128 stands for zero in the data rows.
Here are some rows, each followed by its group. Rows of different groups can look alike.
[179 187 151 150 151 114 168 187 201 112  89  79 138  51  82  45  99 139
 127 135 153 129 148 116 132 102 140 144 126 130 128 143 103 132 138 141
 141 127 141 138 114 121  81 121 129 130 150 130 136 143] ZN
[100 102 152 157 141 157 135  89 115 137 130 152 125 163 131 198 130 115
 128 111  79 136 146 112 105 138 135 131 159  69 119 135 105  96  95 151
 103  94 157 117 102 111 123 106 165 106 135 122 108 150] CJ
[149 170 171 157 174 138 135 184 186 121  65  66 110  68  94  72 117 139
 131 142 157 147 139  96 159 123 128 120 116 126 121 170 106 130 141 136
 126 128 132 119 118 134 118 122 147 156 155 117 135 130] ZN
[106 134  91 123 123 109 146 127 164 128 166 151 114 126 143  90 163 122
 143 140 139 133 113 154 150 155 145 116 124 156 124 126 148 155 143  87
 154 164  75 134 166 149 128 157 101 171 143 164 142 120] DZ
[135 140  73  74  97 142 117  86 110 118 158 185 157 144 187 123 127 166
 115 128 128 123 113 107 144 126 130 126 139  84 126 139  84  80  52 179
  95  77 165 151  76  72 117  77 130 106 109  66  86 113] CH
[122  88 108 145  93 124 153 110 122 138 148 161 126 160 147 150 151 127
 163 110 114 128 144 151 128 137 130 130 121 159 238  89 114 182 209 126
 162 167 127  69 130 161  29 142 161 110 156 142 202 135] JQ
[117 100 119 121  96 113 105  96  75 105 150 167 147 148 142 171 127 146
 119 135 117  98 122 115 155 147 110 128 141 176 231 104 116 174 203 125
 178 169 124  61 122 131  65 139 176  95 125 147 192  92] JQ
[127 101 130 120 102 144 122 134  90 141 134 148 139 161 150 141 157 132
 138 100 113 123 131 133 167 103 120 138 113 183 200  89 110 171 200 131
 156 179 127  55 139 150  53 152 189 117 161 149 186 109] JQ
[124 135  62  72  58 136 145  81 121 135 164 143 147 162 189 131 125 131
 134 133  97 135 128  74 133 137 158 141 149 107 136 176  89  78  83 174
  89  72 181 187  76  69 124  81 126  80 155  91  83 143] CH
[153 150 192 185 190 166  72 176 117 132  62  92 124 102  84 131  99 124
 116 128 142 132 148 131 126 117 112 138 125 133 136  96 122 125 111 142
 111 113 153 108 118  96  98 104 116 113 104 122 114  98] FG
[178 108 175 178 202 159 123 175 121 103 101  87  96  90  98 128 103 149
 132 125 138 120 138 107 123  99  98 119 127  96 143 124 114 107 109 145
 128 114 163 125 107 122 130  98 148 118 108 107 111 117] FG
[110 159 111 134 123 145 130 133 102 129 133 148 135 126 158 170 151 111
 136 116 131 106 138 117 114 134 145 121 147 155  93  83 157 158 151  97
 164 157  96 123 153 163 151 152 116 165  99 152 147 137] DZ
[113 123  90  75  80 103 145  65  80 101 168 160 108 130 189 156 150 158
 103 149 117 139 135 106 143 130  95 148 127  83 113 147  81  83  84 174
  51  95 160 112  82  83 173  78 124 100 123  85  84 142] CH
[105  85 181 147 160 172 109 133 118 141 116 124  82 178 122 191 103  91
 131 131 110 124  98 113 131 131 129 136 117 121 123 178 110  96 115 146
 114  86 134 126 102 100 141 113 163 117 143 101 106 140] CJ
[126 107  54  78 103 137 158  85  96 108 151 144 149 139 179 122 148 142
 142 130 130 120 139 130 122 121 101 144 125 100 112 144  96  77  72 165
  84  79 190 106  87  96  99  89 175 109 107  84 103 128] CH
[115  95 156 147 161 123  88  99  82 143 129 156 127 189 123 174 117 149
 107 110 119 153 149 125 122 110 143 132 118  74 109 178 111  82  87 159
 120 104 155 115  99 107 160 103 128 156 118 100 107 142] CJ
[ 98 107 118 116 114  95 115 133 170 102 152 128 122 156 133 129 133 120
 126 133 143 110 117 156 107 108 152 102 142 144 136  74 163 153 152  92
 157 154 113 107 156 158 151 155  99 138 110 164 148 152] DZ
[113 110 126 119 129 107 116 130  76 158 114 171 111 141 140 144 143 147
 149 148 144 127 116 114 145 127 115 137 104 196 240 116 102 177 204 128
 154 179 131  75 130 141  41 134 180 104 176 157 193 109] JQ
[136 133  85 107 135  77  85 104  99 157 101 141 181 144 136 151 146 116
 129 113 124 113 120 147 117 144 156 140 112 170  83 132 170 154 141  85
 160 163  93 148 171 151 183 167  54 142 105 180 151 142] FB
[146 154 169 175 152 112 122 144 113 119  92  98 106  90  85 103 129 156
 125 120 117 120 164 106 127 128  96 124 137  85 136 124 114  95 117 141
 119 117 141 118 118 103 113 100  99  95 132 112 111 100] FG
[ 86 128 125 110  93 126 217 136 155 113 169 114  92 129 148 107  89 115
 133 111 134 105  97 147 139 140 112 150 120 146 163 107 145 160 145 101
 183 167  58 117 144 134 143 156 115 128 129 146 158 122] DQ
[158 161 145 158 143 150 133 178 186 113  63  78 152  65  91  71 121 143
 109 144 138 133 154 150 133 147 152 138 137 132 114 152 113 127 134 134
 115 137 111 164 124 138  83 129 162 130 144 143 135 170] ZN
[ 62  95 142 140 147 185 136 101 113 140 169 148 109 186 110 184 133 102
 145 124  99 119 136 112 104 116 100 124 127  93 150 149 105  88 114 158
  99  89 144 132  93 107 119 105 132 107 106  99 108 135] CJ
[115 113 116 109 150 113  71 135 104 114 129 152 170 122 120 149 108 112
 124 153 135 145 125 133 120 129  97 140  98 160 105  99 190 171 152  89
 153 161 119 150 178 162 187 174  75 166  92 166 162 111] FB
[122 116  56  80  61 109 178  80 110  99 167 162 133 138 185 114 150 132
 147 118 130 120 142 130 163 105 129 117 146  96 139 153  82  88  63 178
  90  82 154 145  76  85 124  83 161  99 112  85  83 122] CH
[176 150 170 152 171 173 121 148 106 129  78 100 106 124  83 128 116 120
 144  93 164 135 135 131 129 137 137 109 110 110 159 158 125 109  97 144
 108 117 163 111 109 118 118 107 155 130 125 118  89 103] FG
[130 100 122 114 134  94  77 110  95 120  97 149 170 128 131 178 126  93
 136 141  92 132 101 129 134 128 130 139 119 156  88 109 182 158 151  84
 158 149  64 166 167 149 182 168  89 127  97 178 141 126] FB
[131 134 102 106 135 122  73 124 104 137  88 168 154 134 115 159 123  86
 126  95 146 149  73 122 101 125 152 126 126 173  91  77 169 164 147  83
 138 150  61 105 178 157 156 164  76 129 126 173 144 134] FB
[131 129  80  74 112 141 200  75  98 121 157 150 130 125 185 144 156 150
 119 120 123 128 125 127 119 126 142 144 174  94 116 145  98  97  84 183
  82  83 181 135  74  77 136  82 148 100 133  79  81 108] CH
[101 134 128 134  77 123 163 134 176 131 159 130 105 124 121  83 146 101
 158 127 145 130 117 119 126 147 135 129 131 190 148 102 171 151 145 100
 178 156 101 139 145 153 132 167 118 141 120 154 172 126] DQ
[169 141 167 169 161 160 106 152 122 152 112  83 126  80  84 118 133 120
 139  98 142 155 110 164 136 118 102 114 114 114 125  97 112 120 118 138
 126 126 167 131 115 120 141 106 137 151 131 107 108 130] FG
[110 138 124 120 112  97 135 123 128 131 123 126 147 147 125 133 145 106
 148 105 143 119  95 142 134 113 141 115 114 134 109  57 161 163 155  97
 163 153 101 116 161 178 131 150  87 167 107 158 169 120] DZ
[116 130  57  70  69  92 152  97  95  94 179 163  93 138 197 119 125 149
 118 139 134  95 152 124 132 121 134 164 125  87 124 148  86  79  90 182
  80  74 173 119  76  64 121  84 170  62 157  80  77 125] CH
[ 94  96 124 114 140 118  84 118  94 129  93 149 144 135 141 158  95 147
 132 120 109 150 119 110  98 108 136 112 131 143 111 130 173 155 138  86
 123 165 104 139 172 155 174 170  89 133 108 175 127 123] FB
[111 120 140 154  90 143 182 112 165 118 193 114  71 171 133 151 114 115
 110 134 124 111  98 159 137 124 109 152 128 127 131 110 152 150 162 106
 139 158 117 141 165 148 185 150 112 123 132 153 150  91] DQ
[ 98  84 161 155 123 150  97 128 103 113 162 147  97 197 134 152 119 120
 111 107 132 122 100 118 144 142 139 129 130 107 113 162 107  87  94 156
 115  94 147 123 101 106 115 106 141  78 148 103 107  96] CJ
[ 98 111 133 120 130 112 124  79  97 127 148 141 145 158 132 163 141 138
 144 118  99 127 112 103 140 121 117 109 104 210 255 102 125 175 191 128
 177 176 153  86 133 144  41 148 202 129 145 144 181 107] JQ
[ 75 101 131 109 147 147 101  87 109 138 153 123 128 145 142 134 130 123
 152 145 138 136 119 137 121 133 143 148 120 176 117  87 161 162 153  96
 161 161  89 121 161 170 139 170 116 158 100 157 145 153] DZ
[122 115 106 128 139  83  94  97  89 147 112 172 178 109 136 168 130 112
 129 139 127 126 115 131 135 133 131 111  96 154  73 123 171 167 145  79
 135 170  66 151 172 186 147 167 108 171 101 163 154 168] FB
[111  96 123 130 123 146 154 118 138 112 152 137 129 160 143 151 127 122
 102 137 130 136 100 118 113 135 127 117 133 152  99 114 160 149 143  92
 150 137 122 124 157 167 152 146 104 140  94 141 142 168] DZ
[105 124 102 127 167 126 135 108  62 170 141 140 158 172 141 156 118 111
 123 125 135 125 122 133 163 144 135 129 121 216 238 109 107 182 213 124
 150 160 111  83 120 157  58 151 210 133 161 139 190 135] JQ
[128 140 137 126 104 120 134 118 107 177 131 120 148 135 146 159 129 149
 117  97 118 123 130 127 138 140 137 140 120 162 209  92 119 157 187 129
 184 173 124  53 136 137  46 138 172 111 123 144 192 109] JQ
[198 204 146 171 136 111 157 169 142 123 101  75 136  74  83  89 113 106
 112 138 136 106 127 136 125 150 108  98 130 117 131 135 130 133 133 139
 145 129 129 125 129 124 132 134 133 143 128 136 120 119] ZN
[107  84 150 152 125 162 122 109 124 112 136 142  82 182 109 163 134 102
 109 154 148 128 182  91 129 122 119 129 102 105 105 150 100  97  92 163
 114  86 126 112 102 104 152  94 151 118 129  96  91 129] CJ
[174 152 158 156 151 101 112 195 155 139  79  92 143  85  79  76 115 153
 128 153 112 155  93 140 123 131 129 136 148 141 130 145 105 134 133 126
 150 137  91 125 132 123 101 123 153 145 138 116 147 157] ZN
[108  77 169 142 130 158 101  92 105 125 155 173 102 178 114 192 122 136
 139 121 143 119 133 142 133  89 163 110 151 107 107 178 117 107 121 159
  91  95 147 164 103  97 124 107 141 111 148 113 110 120] CJ
[108 122  79  98 150 149 101 125  81 137  94 142 184 136 127 148 128 141
 157 141 107 141  90 131 139 124 137 125 114 142  94 107 181 142 143  79
 141 153  69 122 163 180 176 174  80 148 109 168 152 147] FB
[ 89  86 147 149 124 159  90 119 133 140 119 145  65 139 130 142  90 120
 108 159 108 144 147 149 141  95 122 132 151 107 122 157 103  97  77 146
 110  95 152 102  91 105 137  98 181 117 141 110  96 157] CJ
[123 129  69  66  50 134 161 119 116 100 145 177 152 187 171 138 119 143
 140 104 138 119 142 115 117 105 138 139  96  78 129 141  87  87  63 173
  91  67 162 135  88  93 106  81 132 148 118  74  73 141] CH
[172 150 170 171 153 140  93 155 138 123  98  72 122  87  95 103 126 123
 114 155 128 163 138 129 112 130 131 118 162 112 141 132 125 103 135 145
 128 109 173 131 117  97 158  96 152 114 136 119 104  94] FG
[ 96 119 124 110 148 137 172 127 126  96 139 110 119 122 128 122 140 138
 123 138 134 118  77 182 123 116 122 123 132 144 101 114 158 148 140  99
 151 156  86 120 152 158 132 160 115 154  99 141 156 126] DZ
[101  90 164 163 143 152  56 133 101 147 144 138 129 159 116 170 141 107
 112 135 131 108 150 111 143 101 144 123 131  87 116 145 100  95  90 157
 114  97 116 132 103  94 127  93 144  87 121 100 103 136] CJ
[143 140 165 151 161 129 141 172 154 160  86  91 119  94 104  68  98 151
 155 140 138 171 121 143 122 132 130 149 115 153 122  96 117 118 133 127
 126 124 112 140 129 133 127 131 123 145 131 111 127 141] ZN
[112 123 113 111 100 138 149 117 143 155 159 149 127 156 140 143 133 133
 124 131 124 107 122 143 134 136 135 129 157 178 116 108 165 153 126  86
 189 168  76  98 162 162 147 160  61 127 112 159 180 131] DZ
[106 161 143 114 104 109 174 133 192 101 173 120 107 129 149 113 123 127
 128 101 110 119 104 152 113 167 134 122 121 142 127 115 155 169 163  96
 173 175 124 128 154 142 143 156  93 103 118 163 154 137] DQ
[123 114  87  71  55  86 134  67 113 108 156 180 163 144 175 140 152 164
 124 138 138 121 132 125 145 124 120 122 120  63 123 198  72  80  92 187
  92  71 185 193  76  65 123  88 150 113 127  76  78  90] CH
[122 161 144 136 104 148 183 114 172 158 174 151 116 170 152 141 163 125
 107 101 119 116 111 136 149 131 137 138 132 173 139 110 156 155 156  97
 144 167 117 135 149 153 140 152  98 126 121 166 173 143] DQ
[ 84 116 145 117 152 150 193 123 147  97 179 111  90 130 148 122 116 127
 138 136 137 144 132 140 118 118 139 139  90 160 137 120 165 151 159 103
 132 163 119 169 161 165 164 158  82 136 149 153 151 108] DQ
[141 109 117 104 117 112  95 122 116 161 112 161 158 118 140 160 126 129
 145 114  83 113 113 121  98 115 110 132 133 158 112 112 182 164 134  91
 154 154 100 102 169 175 157 161  95 149 111 170 140 127] FB
[173 158 162 180 166 147 107 159 125 151  98  85 134 110  91 118 137 116
 124 133 147 134 172 140 135 130 131 137 130 121 151 117 125 104 113 137
 139 114 152 122 111  97 133 105 115 126 153 109 111 125] FG
[171 189 147 164 168  98 138 168 168 115  85  63 130  81  72  55 110 146
 101 146 132 123 132 151 116 126 144 148 135 159 140 116 119 124 135 141
 137 124 133 128 109 132 108 136 150 125 138 122 161 134] ZN
[135 123 112 133  93 144 149 108 145 150 156 135 141 118 150 138  99  99
 125 114 108 131 114 124 144 160 126 109 121 151 117 115 169 159 143  83
 162 143  85 130 165 141 173 152  74 144 135 141 161 108] DZ
[194 205 169 167 158 107 144 179 189 136  87  72 133 112  82  67 138 153
 130 137 127  98 149 138 117 115 131 122 146 136 128 131 112 137 123 140
 120 124 119 101 115 128  94 118 159  96 105 113 112 158] ZN
[180 196 171 155 157 146 132 172 178 138  81  90 114  71  96  83 128 145
 143 133 157 137 135 157 130 121 119 138 134 119 147 151 104 115 142 133
 140 137 114 124 121 126  95 123 151 123 160 132 122 127] ZN
[114 103 147 152 129 178 100 119  83 136 152 168 103 178 127 177 149  85
  98 106 117 108 133 133 160 114 120 129 117  87 127 121  98  88 111 158
 109  99 135 138  94  97 108 102 119 108 124 105  99 133] CJ
[ 83  57 139 146 159 167 100  99 101 119 151 168 102 159 127 144 146 152
 127 116 130 143 143 120  94 130 114  99 124  82 119 182 107 108 107 151
  96  93 152 155  98 106 114 102 129 108 146  97  93 115] CJ
[112  93 103 117 125 141 108 101  94 149 127 139 147 195 134 126 150 131
 120 133 151 117 133 137 155 120 100 151 120 178 207 112 115 176 191 126
 152 192 127  68 129 147  55 165 140 125 161 158 205 145] JQ
[ 86  91 136 140 127 173  95  92  93 137 138 124 109 180 129 188 155 151
 100 140 144 126 113 161 105 139 105 131 122 115 116 151 102 101 104 160
  81  91 136 132 115  90 111 111 112 110 115 107 114 110] CJ
[107 124 117 138 117 135 170 116 189  83 176  96 114 131 140  88 127 128
 117 107 142 133  95 115 108 115 122 101 129 165 130 122 164 152 136 101
 156 162 123 107 162 143 141 162 133 138 123 165 164 146] DQ
[117 164 120 146 112 143 203 125 151 101 175 119  98 153 150 140 108 127
 133 113 125 135 130 118 141 150 140 139 116 109 145 118 152 169 154 103
 142 144  95  90 150 159 109 147 125 116 109 154 166 131] DQ
[184 195 157 163 156 122 177 172 169 146 105  87 114  83 102  43 108 151
  94 130 137 120 157 155 111 127 111 127 141  98 146 156 116 131 125 136
 128 128 163 135 121 125 119 128 120  99 124 129 117 113] ZN
[102 126 145 150 119 157 180 119 184 109 185 104  66 159 164 109 138 130
 133 162 135 128 108 139 144 113 140 144 131 173 137 123 163 167 167 106
 160 165 138 149 152 172 131 160  94 166 139 178 141 130] DQ
[ 84  71 163 142 162 174  88 140  97 133 141 156 112 160 120 156 138 120
  98 139 126 119 151 133 137 124 139 103 108 117 132 160 117  88 112 156
  91  92 140 145 119 103 128  96 149 109 141 100  80 101] CJ
[103  87 137 112 125  91 105 136  85 123 132 140 117 148 136 132 137 129
 134 120 139 134 121 117 147 124 147 105 114 187 213  94 105 168 206 132
 159 175 113  92 123 134  51 158 180 114 169 155 185 149] JQ
[122 159 130 115 117 143 164 132 179  87 165 120 111  99 150 112 120 103
 129 126 116 114  98 138 133 122 121 110 134 164 144 111 146 163 161 105
 183 161  92 130 158 153 130 165  91 141 123 162 142 158] DQ
[137 108  94 127 125 103  98 146  70 171  93 174 186 110 118 157 102 129
 125 133 126 146 137 153 119 140 120 121 139 124  80 115 169 163 150  79
 146 157  75 171 172 162 161 163  83 160 104 165 133 126] FB
[111  70  88  96 152 125  94 107 112 168 125 146 183  92 132 145 114 126
 141 136 126 139 150 134 110 174  99 103 136 136  84 111 178 167 144  88
 152 161  63 163 159 176 171 164  94 133 109 151 156 125] FB
[146 108  83  86  82 148 138  68  98 109 161 170 166 147 174 128 145 163
 139 128 136 109 129 107 119 118  96 163 121  95 123 156  87  69  75 171
  66  74 166 110  72  61 121  77 158 113 136  77 105 120] CH
[139 106 107 113 130  80 128 119 116 159 102 144 173 142 140 176 113 118
 151 135 114 153 101 141 120 119 110 120 134 150  88 120 168 155 146  86
 165 161  91 108 162 185 141 182 104 155 112 168 150 128] FB
[128 143  89  74  84  86 165  88  87  94 182 143 141 126 180 127 161 150
 143 160 116 114 168 111 119 127 163 133 117  78  94 148  82  87  86 178
  74  75 185 127  71  92 108  83 146  99 125  72  62 142] CH
[105 114 138 156 134 175 113 129 100 129 130 129 123 168 121 145 121 146
 122 141 151 159 135 144 139 141 154 140 129  81 130 173  99 101  98 161
 104 103 158 137  93 122 127 106 117 146 108  95  91 107] CJ
[104 113 103 101 138 115  93 110 111 108 121 147 157 128 159 164 121 121
 110 151 126 124 103 117 132 156 128 139 129 143  94 117 178 151 152  89
 166 168 104 157 166 176 178 167  72 168  98 181 137 152] FB
[ 64 107 136 100  90 157 169 130 194 121 185 122  80 123 158 111 142 105
 124 139 122 130 140 108 112 116 115 114 134 148 141 107 155 167 140  97
 133 149 102 130 165 152 151 160 121 147 152 160 163 153] DQ
Which 3 groups are nearest to each row below, nearest first, going by the average distance to the group's rows?
[154 154 151 156 162 112 124 187 169 113  82  92 120  51  75  62 131 139
 115 109 119 134 128 179 145 123 115 126  96  94 132 128 108 128 121 133
 104 138 133 131 122 120 121 120 137 130 158 139 124 109] ZN FG DQ
[109  86 129 157 135 155 114  92 105 128 126 152 106 162 120 157 121 105
 123 123 121 126 101 108 142 141 117 115 147  94 112 179 116 103 121 155
  87  90 158 171  98  82 147  94 139  94 159  99  91 107] CJ CH FG
[177 210 178 168 138 127  95 176 160 158 108  88 102  73  80 100 111 113
 125 140 162 108 136 154 131 109 141 124 137 114 109 126 113 135 127 136
 146 134 138 160 130 140  98 118 115 136 105 116 135 109] ZN FG DZ
[188 177 135 166 144 125 158 163 160 113  88  89 120  59  87  84 132 129
 127 140 149 138 132 131 143 156 111 117 132 119 152 134 112 119 146 137
 144 132 135 119 121 125  94 124 118 129 111 117 147 129] ZN FG DQ
[ 86 144 126 120 112 160 161 118 186 123 169  99 118 140 130  71 142 117
 119 137 153 107 152 130 115 138 147 103 126 166 139 105 158 160 149 110
 146 158 119 134 159 151 141 161 132 109 136 159 169 155] DQ DZ ZN
[173 182 146 165 158 100 141 206 158 123  83  82 108 100  94  98 108 115
 133 114 138 144 155 129 117 138 118 116 133 126 121 145 112 120 124 138
 121 132 115 139 117 104  74 122 150 118 140 118 110  98] ZN FG CJ
[ 91  90 152 161 126 170  94  94  81 149 149 124  89 182 116 173 121 136
 132 147 122 140 151 115 125 141 120 109 129 101  88 154 112  99 110 151
 125 107 139 117 101 109 121 111 118 111  89  88 128 127] CJ FG CH
Which 3 groups are nearest to each row below, nearest first, going by the distance to the centre of the group?
[ 90  92 153 149 145 159  95 101 105 133 148 159  88 182 136 193 136 140
 125 142 119 114 130 142 116  98 154  91 139  99  97 161 102  94  94 151
 101  87 162 115 116  89 107 103 112 104 130 100 116 123] CJ CH FG
[ 74 138 120 118  84 150 157 143 170  91 168 113  87 131 133 113 138 138
 130 133 105 139  93 101 117 126 131 113  89 134 166  93 156 168 163 103
 153 161 106 131 164 159 113 161  90  99 136 149 163 141] DQ DZ FB
[163 163 158 177 136 111 125 159 172 168  88 108 104  99  84  76 123 106
 153 134 128 117 158 117 121 116 128 105 122 100 135 127 120 113 114 142
 134 123 163 128 117 124 148 116 173 182 142 109 113  90] FG ZN CJ
Which 4 groups are nearest to each row below, nearest first, going by the average distance to the group's rows?
[131  95  88  93 157 139 100 112 103 146  80 164 182 133 138 202 159 116
 137 151 122 125 117 149 106 130 109 109  90 134  87 123 175 150 122  98
 157 157  93 147 172 175 162 170  80 143 135 165 157 115] FB DZ DQ CJ
Which 3 other groups have their centres nearest to the centre of group DZ, nearest first?
DQ FB JQ
Which 3 other groups have their centres nearest to the centre of group ZN, nearest first?
FG DQ DZ
Which 3 groups are nearest to each row below, nearest first, going by the distance to the group's nearest row?
[ 85  83 164 160 116 156 106  88  87 125 156 146  76 185 127 139 130 115
 134 134 121 121 143 134 140 126 141 135 135  89 119 137  97  95 105 151
  94  94 163 136  88 101 112  96 130 118 129 108 103 120] CJ CH FG
Which 4 groups are nearest to each row below, nearest first, going by the distance to the centre of the group?
[114 131 143 116 133 128 139  96 150 104 159 142 115 112 145 157 148  97
 132 134 139 117 110  97 127 144 153 101 171 116 124 106 150 153 143  97
 132 145 124 122 152 158 156 157  86 125 119 164 134 109] DZ DQ FB CJ
[106  92  84  92 188 121  99 122  91 126 109 139 146 112 124 137 125 105
 126 134 113 129 112 118 136 132 113 119 156 166  97 144 183 157 147  82
 169 156 112 158 169 169 144 167  84 153  99 182 134 122] FB DZ DQ FG
Which 3 other groups have their centres nearest to the centre of group CH, nearest first?
CJ FG DZ
Which 3 other groups have their centres nearest to the centre of group JQ, nearest first?
DZ DQ FB
Which 4 groups are nearest to each row below, nearest first, going by the distance to the group's nearest row?
[121 128  96 105 134 115 128  98 116 150 147 137 122 134 138 131 147 126
 148 144 107 159 124  99 112 123 110 151 119 160 124 129 158 169 155  91
 169 152 101 154 164 159 154 161  76 155 110 145 174 115] DZ FB DQ ZN
[179 178 137 165 155 141 141 152 170 126 112  69 121  88 101  86 119 106
 134 138 122 127 123 118 143 133 142 133 137 129 153 137 112 122 142 142
 116 126 156 122 121 121 120 124 148 137 103 106 139 155] ZN FG DQ CJ
[163 141 175 155 188 125 108 187 158 134  99 108 144 111  91 115 128 134
 138 115 114 158 144 119 106 101 115 130 127 148 154 105 117 115 114 140
  91 114 151  97 120 109 141 121 141 125 148 114 104 141] FG ZN CJ DZ
